(in the rows, 128 means zero)
One turn sends every row of this set to another row. A few are shown first. Where does it send the rows asked after them?
lupaf: [133 119 122 143 141 131 125 130 148 120 164 134  94 152 126 125 117 127
 120  72  97 106 151 106 107]
fono: [117 143 108 137 135 158 112 156 101 124 130 149 122 126 170 127  90 142
 100 144 133 143  93 115 113]
Tovu: [106 164 146 114 132 115 179 115 144 130  91 115 111 112 122 121 133 138
 137 144 144 159 132 126 106]
Dazen: [143  92 104 156 120 108 107 119 111 135 124 123 118 126 106  94 124 108
 109 133 126 105 142  77 141]
Notag: [125 115 108 143 115 144  88  99 112 140 127 121 132 134 170 100 156 106
 133 140 138 131 115 103 142]
sula: [129 110 102 113 130 128 114 146 112 137 131 125 151 130 131 124  73 138
 140 141 102 116 105 154 123]
foz: [110 164 139 119 131 114 176 116 140 129  88 118 106 111 126 118 127 142
 143 146 140 155 131 134 106]
Dubod: [109 159 136 120 128 110 179 108 147 136  91 117 117 111 127 125 149 136
 132 137 149 148 147 122 103]
Bip: [132 121  85 145 123 137 122 139 119 114 131 175 136 106 162 124  99 125
 111 138 103 119  92 127 146]
daz: [110 162 136 124 124 112 177 114 146 131  88 115 115 115 133 127 142 138
 130 146 146 151 131 128 104]
funu: [107 159 142 120 131 112 176 112 140 129  91 115 110 114 118 113 149 138
 144 150 146 153 136 125 110]
kopir: [134  93 128 128 113 123 111 128 126 158 151 133 142 128 129  95 166  92
 143 144 150 107 132 108 135]
tefi: [109 128 102 125 157 160 131 134 136 122 154 159 117 116 141 110 113 131
  89  86 135 136 159  90 110]
Rigup: [110 121 110 106 139 144 126 153 154 101 131 171 122 146 118 131  91 148
 109  86 121 115 148 129 128]
mab: [106 166 142 115 128 113 175 117 144 132  88 119 105 108 130 117 135 144
 137 150 141 153 137 129 106]
nof: [124 131 101 131 138 153 104 122 131 125 109 128 128 147 189 115  92 131
 116 111 117 144 104 146 137]
vivu: [127 113 121 126 117 134 114 130 101 145 163 132 151 164 145 103 163 105
 120 125 134  90 134 100 119]
Noded: [126 129 119 123 126 139 119 150 101 132 142 135 152 174 169 123 106 125
 117 130 122  98 101 140 116]
Zamem: [106 157 138 118 134 115 181 108 148 129  94 123 104 108 122 114 138 142
 137 136 141 153 150 126 108]
Mufak: [116 125 110 140 124 151 106 122  95 136 152 144 122 113 143 108 158 117
 111 150 151 132 125  70 116]
vonot: [127 110  82 142 143 142 134 123 144 112 142 187 129 105 146 115 118 122
 103  98 105 118 141 108 147]
mup: [136 113 116 117 148 154 112 144 184 129 138 140 118 130 108 100 125 128
 135  82 132  95 151 128 130]
vaf: [139 122 133 155 110 125 103 122 114 127 163 118 104 150 125 123 154 114
 143 127 108  98 123  91 114]
mukuz: [116 113  96 129 149 150 106  96 148 129 129 140 124 136 166  92 134 115
 109  77 124 138 161 109 139]
diba: [104 162 141 113 134 111 180 115 143 125  92 117 111 118 122 125 136 143
 134 136 141 157 138 123 106]
Bosi: [124  96  92 102 148 127 125 124 142 135 151 140 144 124 104 113  94 129
 127  87 103 110 167 127 119]
Guvel: [137 112 127 124 126 134 119 163 126 143 122 137 142 145 162 116  87 124
 136 142 126 122  87 160 131]
tamel: [103 164 138 116 126 112 172 114 139 133  92 117 106 104 125 117 145 140
 134 148 138 148 144 121 108]
Lasod: [120 105 121 122 110 133 107 127 128 116 148 157 129 139  99 115 170 116
 129 128 144 105 149  85 132]
nidid: [122 120 109 109 147 144 133 138 129 130 158 148 145 168 151 112 112 122
  99  81 116 101 159 123 114]
Feda: [147 102 101 155 121 110 109 136 104 124 100 122 124 133 129 110  75 127
 106 144 117 115 103 111 139]
zod: [128  91 105 119 115 123 103 114 109 152 153 118 153 120 104 108 138 110
 152 152 119 102 134 107 129]
fufu: [107 159 144 116 129 109 177 113 144 130  94 115 113 108 123 120 147 136
 139 143 142 157 136 118 105]
Luzu: [123  97 120 108 154 135 138 139 166 138 148 157 137 136 136 106 109 116
 116  75 128 122 163 137 129]
Rezi: [132 107  91 155 116 132 116 115 118 126 145 170 134  96 141 109 154 107
 120 146 119 112 120  93 153]
fute: [140 132 126 148 123 132 113 150 118 117 144 125 101 162 147 139  90 135
 131 116  92 109  90 128 110]
loz: [119 127 121 128 103 137 102 162 111 109 119 153 128 155 130 139 109 141
 136 161 132 113  86 131 133]
novop: [143 130 117 126 135 152 105 167 161 127 116 129 125 139 132 116  93 137
 146 125 125 100  94 154 135]
falum: [102 167 139 114 131 112 176 113 147 134  94 121 106 108 125 115 134 145
 132 138 139 152 147 127 107]
dovet: [140  99  94 145 145 115 124 132 133 120 117 134 115 129 117 105  77 124
  90  94 112 115 149 100 134]
suvak: [145 116 127 135 118 149  95 146 148 138 136 122 128 128 112 101 159 114
 158 140 147  90 114 117 138]
topu: [109 164 134 120 133 111 181 115 151 132  88 117 114 113 134 127 133 141
 126 136 145 154 144 128 104]

Dubod moves to topu
Mufak moves to tefi
Notag moves to mukuz
Now these:
Guvel moves to kopir
sula moves to zod
nidid moves to Noded
Bip moves to Rezi
fute moves to vaf
Rigup moves to loz
Dazen moves to dovet
novop moves to suvak

One turn sends every row of this set to another row. A few are shown first. Where does it send the rows asked after them?
miz: [153  99 127 180 126 136 127 131  61 114 123 113 124 132]
Nak: [182 108 142 142 119 104 111 147  86 118 106 115 105 143]
nopo: [159 115 157 148 152 138 100 135  83  77 115 116 131 163]
Seki: [ 92 128 131 168 166 143 119 140 138 114  90 116 121 163]
serop: [183 106 113 182 123 134  99 159  98 105 134 138 122 140]
ris: [118 118 107 166 178 136 111 143 148 115  72 124 108 163]
mokef: [176 112 122 171 161 102 103 140 141 137 123 153 108 109]
zuvol: [118 118 104 176 167 137 117 139 140 104  60 125 108 160]
mogu: [184 117 105 176 127 131  98 159  99  94 128 134 114 138]
sev: [155 119 119 188 191 122 120 111 106 119 139 121 125 117]
Tilop: [126 123 114 192 187 112 124 118 147 118 120 143 137 130]
lup: [102 110 131 160 149 131 118 148 151 136  71 131 109 155]
tidub: [145 125 130 161 174  89 114 131 165 128 105 147 124 134]
lopog: [167  89 127 180 130 131 125 126  64 119 120 112 125 141]
zise: [119 117 148 166 173  94 136 108 136 138 107 128 135 134]
Div: [187 108 145 144 122 106 107 148  90 116 115 114 111 153]
bup: [144 122 169 155 151  98 122 121 113 143 134 122 125 118]
taga: [ 94 132 135 166 156 138 123 138 131 103  77 112 120 164]
Kidiv: [105 117 129 165 137 127 117 150 150 120  62 136 109 156]
bisog: [151  91 155 161 108 139  97 156 105 108 109 157 129 138]
disof: [178  72 118 170 153 140 102 132  88 100  81 140 117 142]

bisog moves to nopo
Div moves to lopog
bup moves to sev
Now these:
mogu moves to Nak
tidub moves to zise
lup moves to Seki
taga moves to zuvol

